72.57,-73.24,66.69,-54.49,-181.19,-62.11,135.43 ⇒ 66.69

-28.705,115.035,-10.033,-163.657,-10.381 ⇒ -10.381

-115.980,30.821,12.285,153.047,54.875 ⇒ 30.821

-12.71,-9.50,7.92,12.17,-3.81,-0.09,-1.36 ⇒ -0.09

-16.4,15.9,-12.1,6.1,14.4,19.6
-15.4,14.8,-10.3,6.8,12.9,20.6
5.2,21.5,3.7,2.8,3.1,11.4
⇒ 19.6

6.62,-9.09,5.74,-7.12
9.31,-22.19,7.53,-7.30
3.26,-11.94,14.38,-9.70
⇒ 7.53

-4.4,11.7,-3.2,-18.4,0.6 ⇒ -3.2
---
[-32.4  -1.6 -66.6 -37.6  -3.3 -44.3  51.5] -> -66.6
[-16.6  -2.3  42.1  71.9  -3.1] -> 42.1
[41.2 62.0 43.9 46.9 28.0 -6.5 24.2] -> 43.9
[-18.5  75.9  71.2 -39.9  -5.8] -> 71.2
[ 46.9  24.9 -53.0 -67.7  35.6] -> -53.0
[ 62.4   4.9 -12.6 -31.6   1.2] -> -12.6
[ 45.8  -2.9 -63.5 -66.0] -> -63.5
[ 24.0 -60.0 -11.4  76.2  47.7  16.8] -> -11.4
---
[[8, 4, 4, 3, 2, 5],
 [4, 7, 4, 3, 4, 5],
 [4, 4, 3, 4, 5, 4]] ans = 8, 4

[1840, 9966, 7790, 6200] ans = 1840, 6200

[[6999, 5194, 5256, 5019, 9287, 5029, 5445],
 [6009, 3614, 4901, 4764, 7500, 1343, 6899]] ans = 6999, 6899

[[4822, 6370, 8077, 4484, 6534, 1964],
 [8589, 3705, 5058, 7999, 3766, 6817],
 [8644, 4703, 4212, 8673, 4168, 6604]] ans = 4822, 6604

[[99, 52, 177, 192, 69],
 [-96, -501, 544, -194, 528],
 [88, 103, 48, 44, 57]] ans = 99, 57

[250, 776, 131, 534] ans = 250, 534

[76, 50, 36, 39, 16] ans = 76, 16
---
[[ 44.2  24.6   0.2  17.0  12.5   4.9  40.9  33.8   0.2  46.8  58.3  23.6
   -7.2]
 [  0.1   6.2  33.5  -2.4 -31.5  14.4  29.6 -26.7 -14.2  45.4  41.7   2.3
   27.6]
 [ -8.5   2.0   2.5  36.9 -22.1 -40.9 -19.4   8.0  -1.1  18.7  -1.0  14.2
  -16.7]
 [-18.3 -17.5 -14.0 -43.3 -17.6  35.4  35.1 -29.8 -52.0  -4.6  12.1 -46.7
   27.6]
 [ -8.7 -10.4  -5.1   0.4 -24.4 -43.7 -40.0 -31.0   1.3 -31.4 -37.3  24.0
  -18.2]] result: -18.2

[[  7.6  -2.9  -5.7  -6.0 -26.5  21.8  55.5 -19.8  10.7   6.4]
 [-21.3   7.3  -4.2 -16.0   3.3  38.2  53.8 -11.9   4.7   1.5]
 [-18.9   1.3   6.5 -17.3  28.1  38.8  42.9  15.2  -4.5  -7.3]
 [-24.1  -2.6   3.5 -16.4  28.1  41.4  48.4   7.7 -10.5  -3.4]
 [ 26.1   6.2 -12.5  39.5   6.4 -18.6  35.0  -2.5  -4.7   4.5]
 [ 35.7  13.1 -10.9  28.3  -6.3  -5.4  43.2   3.9   1.9   3.9]
 [ -5.7   2.7  36.9 -21.6  15.7  44.8  30.3  25.0 -11.6  -5.1]
 [-19.2   4.1  -8.4 -15.0 -13.0  33.4  56.8 -17.1  18.2   4.3]
 [-32.2   2.7   1.7 -19.2  20.4  40.6  50.7  -4.2  -2.4  -4.1]
 [ 34.0   7.2  -3.4  15.5 -18.5  27.7  58.2 -11.6   6.6   0.5]
 [ 25.9   7.6 -10.8   4.9 -23.6  17.7  51.0 -16.9   7.9   5.6]] result: 5.6

[[  2.6  11.6 -30.9 -50.3 -40.0  53.9]
 [ 14.3   8.2  10.9 -24.6 -47.0  14.5]
 [-10.4  40.6  31.3  25.6 -19.3 -29.1]
 [ 10.0  22.6  32.8   7.1 -29.6 -12.3]
 [-15.3  11.0 -41.4 -57.9 -31.7  58.1]
 [-35.0 -27.4 -42.4 -20.3  52.6  -9.2]
 [-55.3 -12.8  -8.7 -21.2  19.3  -2.5]] result: -2.5

[[ -4.7  42.7  30.3  28.3   0.6 -38.8]
 [-19.9  -3.0   6.6  11.6  29.6 -23.5]
 [ -3.5  38.7  52.1  18.1 -19.8 -41.0]
 [-16.4  45.5  41.5  30.2 -15.5 -40.6]
 [-50.3 -57.2 -74.8 -51.6  65.0   5.0]] result: 5.0

[[ 12.8 -13.6 -22.4 -16.6  40.3 -48.9 -13.5  37.9  33.8]
 [  2.7 -27.2 -37.9 -17.6  44.9 -61.4   6.2  23.9  27.2]
 [ 38.7  12.5  25.1 -14.3  -0.4  15.1 -17.5  56.7  48.7]
 [-23.6 -31.1 -45.5   4.3  44.7 -49.9  21.7 -17.5  -3.0]
 [  9.8  -9.1 -39.9 -19.6  35.3 -44.5   2.5  46.8  33.6]
 [ 39.0   1.4   2.6 -22.5  14.4  -1.6 -11.3  59.4  55.2]
 [-39.3 -11.3 -10.5  31.0 -26.4  -0.7  27.4 -61.5 -44.4]] result: -44.4
---
15.2,45.4,-50.6,-69.1,-28.5,-28.2,45.0
-11.6,1.1,-44.8,-17.8,-19.0,-30.8,46.0
value 1.1

0.1,-17.6,-47.3,22.7,62.4
-25.9,-1.1,48.3,41.4,-36.0
value -1.1

-46.8,60.5,14.7,-22.7,-37.0
-26.0,-28.9,-2.7,-39.3,-2.6
value -28.9

-63.1,56.4,0.0,-38.2,-41.5,-2.9
4.8,20.4,-38.6,-16.6,-15.8,0.7
value 20.4

38.5,10.5,-22.2,5.0,-50.2,-33.7,27.1
-52.0,-43.6,17.7,-56.9,-26.4,14.1,60.2
value -43.6

-19.7,-4.9,38.6,38.6
-16.4,-14.1,34.5,62.3
value -14.1

-0.1,-0.9,4.1,5.6,24.1,-24.4
-0.6,-0.5,11.3,-23.6,-70.8,8.1
value -0.5

12.1,18.1,-27.0,-77.0,18.5,27.2,13.8
-35.1,22.3,-13.5,-38.9,11.2,-38.0,21.1
value 22.3
---
30  18  85  16 out 30, 16

6256  3167  4800  8445  6980  2198  4356 out 6256, 4356

 12   33   40    4  -27  -12
 15   33   39    4  -26  -13
 22   30   38    2  -21  -14
out 12, -14

 21   34   36  -26
 18   31   27  -21
out 21, -21

404   84  462  818  175 out 404, 175

8925  5067  3519  1630 out 8925, 1630

7  2  5  3  8  1 out 7, 1

244  206   39  172
195   29   72  181
out 244, 181
---
[-542  -29  547  236 -200] yields 236

[[ 915  160 -451 -313]
 [ 919  164  595 -511]] yields -451

[[ 45 -20 -32  -9 -48  31]
 [  3   9  12  20  25  14]] yields -48

[[19 20 59 37 12]
 [ 6 15 37 37 46]
 [20 57 16 77 19]] yields 37

[[175  97 204 100  88  74]
 [ 63  42  33  32 145 157]] yields 88

[ 14  20  49  -7 -39 -13] yields -39

[[-13 -49  34  15  16  -7]
 [ -8 -24   1 -23 -13   5]] yields 16
---
 -41.4  -148.8    34.7   -40.5    20.5
 -44.5   -54.7   -73.8   -24.3   -94.3
 -45.1   141.0  -142.1   -86.6   -84.9
-> -41.4, -84.9

  2.044   11.971    4.342    7.062  -12.990   -2.278 -> 2.044, -2.278

  7.5   12.0  -10.5   14.9 -> 7.5, 14.9

 -1.0   10.0   12.5  -11.4    8.4 -> -1.0, 8.4

-0.43   0.35  -1.04  -0.70   1.09  -1.67  -1.73 -> -0.43, -1.73

-23.8   10.3   16.3   11.2   10.8    8.2
  9.1   10.4   15.1  -14.2  -15.0  -14.9
  2.5   23.6    5.4  -16.5  -15.6  -16.1
-> -23.8, -16.1
---
[ 22.5 -11.4  16.1 -75.6  30.0 -80.1  76.1] --> -75.6, 76.1

[ 37.6  56.5  59.0  21.6 -18.7 -17.3  29.6] --> 21.6, 59.0

[[ 4.1 13.3  8.0 12.3 64.4]
 [ 8.1 33.7 31.5 54.2  8.8]
 [11.4 10.9 10.6  9.7 15.9]] --> 31.5, 64.4

[[ 75.6 -26.4  31.5   6.7 -14.1]
 [ 25.8 -54.0  51.5 -20.1 -23.6]
 [-55.3  50.2 -32.0  26.2 -17.9]] --> 51.5, 75.6

[-73.1   9.8 -81.3  31.8 -18.8  75.4 -36.0] --> 31.8, 75.4

[[ 13.0   4.2 -25.3 -13.3 -32.6  -0.5  -4.2]
 [ 24.2 -23.1  16.1   4.4  29.7  11.7  24.9]
 [-31.2  -9.8  27.1   8.0  72.8 -10.2  -7.5]] --> 4.4, 72.8
